In the data rows, zero lies at 4.5, halfway between 4 and 5.
Here are some numbered points:
5 3 4 5 4 5 4 5 5 6 4 5 3 3 6 3 0
1 3 4 6 2 4 6 3 4 9 3 3 2 2 4 4 1
5 6 3 6 4 4 4 7 1 4 4 4 5 4 3 5 2
6 7 3 6 3 2 4 5 6 6 3 3 9 4 4 5 3
8 4 6 5 6 7 2 6 4 2 4 5 5 5 8 4 4
8 4 3 5 4 3 5 4 5 4 4 5 5 4 7 4 5
5 2 3 5 4 4 4 5 5 6 3 5 3 3 6 3 6
3 4 5 5 4 6 5 4 6 6 4 3 6 5 5 5 7
6 5 5 5 3 5 5 6 4 4 4 6 3 8 2 4 8
1 4 6 6 4 6 3 5 6 7 3 3 4 5 1 2 9
2 4 4 6 3 4 6 4 4 7 3 3 3 4 4 4 10
5 5 6 4 6 7 2 5 6 3 4 5 6 5 4 8 11
5 4 6 2 5 3 7 3 4 1 6 8 0 8 2 5 12
4 4 4 3 6 6 3 7 4 4 6 5 5 5 3 5 13
8 4 3 3 4 4 6 4 5 4 7 5 7 6 9 1 14
1 4 4 7 2 3 7 3 2 8 2 2 1 2 4 4 15
New points follow, each followed by the numbers of its three nearest points above by angle, smallest number first.
6 5 6 3 4 4 7 2 7 3 4 6 3 8 3 8 8 11 12
6 5 4 6 3 4 4 5 6 6 4 4 7 5 4 1 3 9 14
4 4 3 3 5 1 7 2 6 4 7 6 4 4 7 1 5 12 14
4 5 6 4 5 5 4 3 4 3 4 6 0 5 3 8 8 11 12
3 7 2 6 5 2 3 6 0 4 5 3 6 0 6 5 2 3 15
5 4 6 6 5 7 3 5 5 4 4 4 6 6 5 1 4 9 14
5 6 6 6 6 4 4 4 4 0 5 5 6 5 4 1 4 12 14
5 4 6 5 5 6 4 5 5 4 4 4 5 6 5 3 4 7 9
5 5 7 3 7 8 2 5 6 3 4 5 7 5 4 8 4 11 13
4 4 7 4 7 4 5 2 5 1 5 6 2 6 5 3 4 8 12
3 6 5 3 5 3 7 1 5 4 6 4 6 4 7 5 5 7 14
4 4 5 4 6 7 3 6 3 4 6 4 5 5 5 4 4 11 13
5 6 5 6 4 5 3 6 3 4 3 4 5 4 3 7 2 3 11
5 4 4 4 3 8 4 7 4 7 5 4 5 6 3 7 7 11 13
5 4 6 3 5 4 6 3 4 2 5 7 0 7 3 6 8 11 12
3 5 5 4 5 6 5 4 4 4 6 4 5 5 6 5 7 11 13
4 5 7 5 5 5 5 3 5 3 4 5 4 7 5 5 8 11 12
